Here are the same points, seen from different sides; a view may also be mirrored.
A view may leave some points out. In some views, one point has been moved. Which views, in the order they come, and which point in each? Write none if no view has one.

-- scene 1 --
A:
  nemeb [ -4  -5  10  19  16 -27  36 -16 -10 -28 -11  22]
  Zut [-15   4  10  10   5 -35  33 -12 -10 -23 -12  18]
  gikos [ -7   9   6   4  11 -21  32  -5  -4 -12 -14  21]
  Biked [ -8  -8   4  12   6 -38  35 -11  -7  -3  -8  17]
  potin [-10  18  10 -14  -6 -24  34   3   0 -24 -12  18]
  Nive [-13  -4   9  15   5 -40  35 -16 -11 -23 -10  18]
  tusa [ -5   9   5   4  14 -19  31  -5  -4  -7 -15  22]
  soput [ -3  20  11  -9   9 -10  33   1  -1 -29 -16  23]
  tisaf [ 10   4   9  -5   9 -11  42  -2   2 -27 -11  20]
  Vulu [-24  23  10 -11  -8 -33  27   1  -4 -21 -15  16]
  Dupo [-14  25   8  -2  13 -14  26  -1  -4 -19 -20  24]
  Tevo [  0   0  13   2   5 -24  41  -8  -5 -38 -10  20]
B:
  tisaf [-25  -1   2   6  -7  17 -13  -8  21  29   2   8]
  Tevo [-18  -3  -9   0  -5   9   5  -1  21  32   4   9]
  bip [-11  -1  -5  13  -9  13  -2  -1  20  22  -3  15]
  potin [-20  -6 -13 -15 -22  11 -22  -1  20  37   1  -5]
  Vulu [-17 -11 -23 -20  -9   8 -15   6  19  39   1 -20]
  Dupo [-14 -11 -11   2   5  18 -19   3  19  24  -6 -17]
  gikos [ -9  -5 -12   3 -11  15 -16   2  20  24  -5  -3]
  Nive [  1  -4 -24  -2 -16   4   6   9  20  27  -4   8]
  Zut [ -3  -5 -22  -3 -11   6   1   8  20  28  -3   1]
  tusa [ -8  -5 -10   7 -13  17 -20   2  19  20  -8  -2]
  Biked [  4  -3 -21   0 -31   8 -10   7  19  23  -8  12]
  nemeb [ -2  -3 -15  10  -6   9   7   6  20  22  -4  12]
  soput [-25  -8  -4   1   4  18 -15  -4  20  30   1 -11]
  Lero [-22  -3   1  10  -5  19 -16  -7  20  25  -1   4]
C:
  Dupo [ -5  19 -26  11  -7 -19 -32 -10 -48 -14 -23  30]
  gikos [  9  21 -25  11  -3 -13 -45  -6 -48 -21 -27  37]
  tisaf [  3  18  -8  -3  -6  -2 -50  -3 -40 -25 -26  32]
  bip [  8  18 -18   3   5  -4 -56   7 -40 -19 -25  41]
  Lero [  1  20  -9   0  -2  -8 -45  -2 -40 -28 -26  34]
  Biked [ 29  24 -33  16   0 -11 -60  -3 -52 -23 -33  47]
  nemeb [ 12  16 -30   8   8  -4 -59  10 -44 -10 -23  44]
  soput [ -7  16 -16   2 -10 -10 -38  -8 -43 -16 -23  26]
  potin [ 16  20 -23   8 -21  -9 -51 -21 -53 -23 -33  28]
  Zut [ 16  17 -37  13  -4  -9 -56  -2 -51  -8 -26  39]
  Vulu [  7  16 -36  13 -25 -14 -44 -23 -57  -7 -28  23]
  tusa [ 10  23 -23  12   0 -16 -42  -5 -48 -26 -29  39]
  Tevo [  8  12 -22   0  -7   2 -60   2 -44  -9 -23  34]
D:
  Nive [-33   2   6 -24 -42   8  23  -5 -40  -2  10   5]
  bip [-11   7  17 -23 -51   0  28  10 -39  -4  14  14]
  Tevo [-16   0  19 -26 -45  -7  21   2 -30  -9  14   7]
  Biked [-32  10   4 -14 -52   4  27  -3 -52   7  11   4]
  gikos [-17   5  19  -3 -47   1  19  -2 -45  -4  15  11]
  Lero [ -2   8  28  -8 -54  -9  23   8 -39  -6  18  14]
  nemeb [-20   3  11 -27 -44  10  27   7 -38  -6  10  14]
  Zut [-30   1  12 -17 -41   6  19  -6 -39  -5  11   6]
  tusa [-15   8  19   0 -50   4  22   0 -48  -2  16  13]
  Dupo [-11  -1  29   7 -39   4  11  -5 -40 -13  16  16]
  potin [-24   6  22   0 -49 -17  14 -13 -42   0  17  -2]
  Vulu [-29  -5  23   3 -37  -9   5 -21 -36 -10  16  -2]
E:
  gikos [ -3 -33  13 -27  -2 -11  13  15 -19 -18  11 -16]
  Biked [-11 -49   0 -39  -9 -15   8  16  -7 -23   8 -10]
  tisaf [ -8 -23  15 -26  13   3   7  12 -23 -31  15 -12]
  Vulu [  4 -20  17 -30  -7 -13   2  -6 -10   3   6 -18]
  soput [  0 -17  23 -22   9  -1  12   9 -26 -15  12 -20]
  bip [-13 -37  11 -35   9   0  13  20 -23 -31   9 -18]
  nemeb [-15 -44   9 -44   6  -2  15  20 -22 -23   1 -25]
  potin [ -1 -24  10 -27  -3 -10  -2  -1  -8 -15  13  -6]
  tusa [ -2 -34  13 -23  -4 -12  14  19 -20 -20  14 -15]
  Zut [ -9 -41   9 -43  -2  -9   8  10 -14 -11   2 -23]
  Nive [-14 -47   5 -47  -3  -8   8  11 -11 -14  -1 -22]
  Dupo [  4 -23  22 -21  -1 -11  17  14 -26  -7  11 -23]
  Lero [ -6 -24  16 -22  11   0  13  17 -26 -30  16 -13]
Moved in: A
  out of place in A: potin
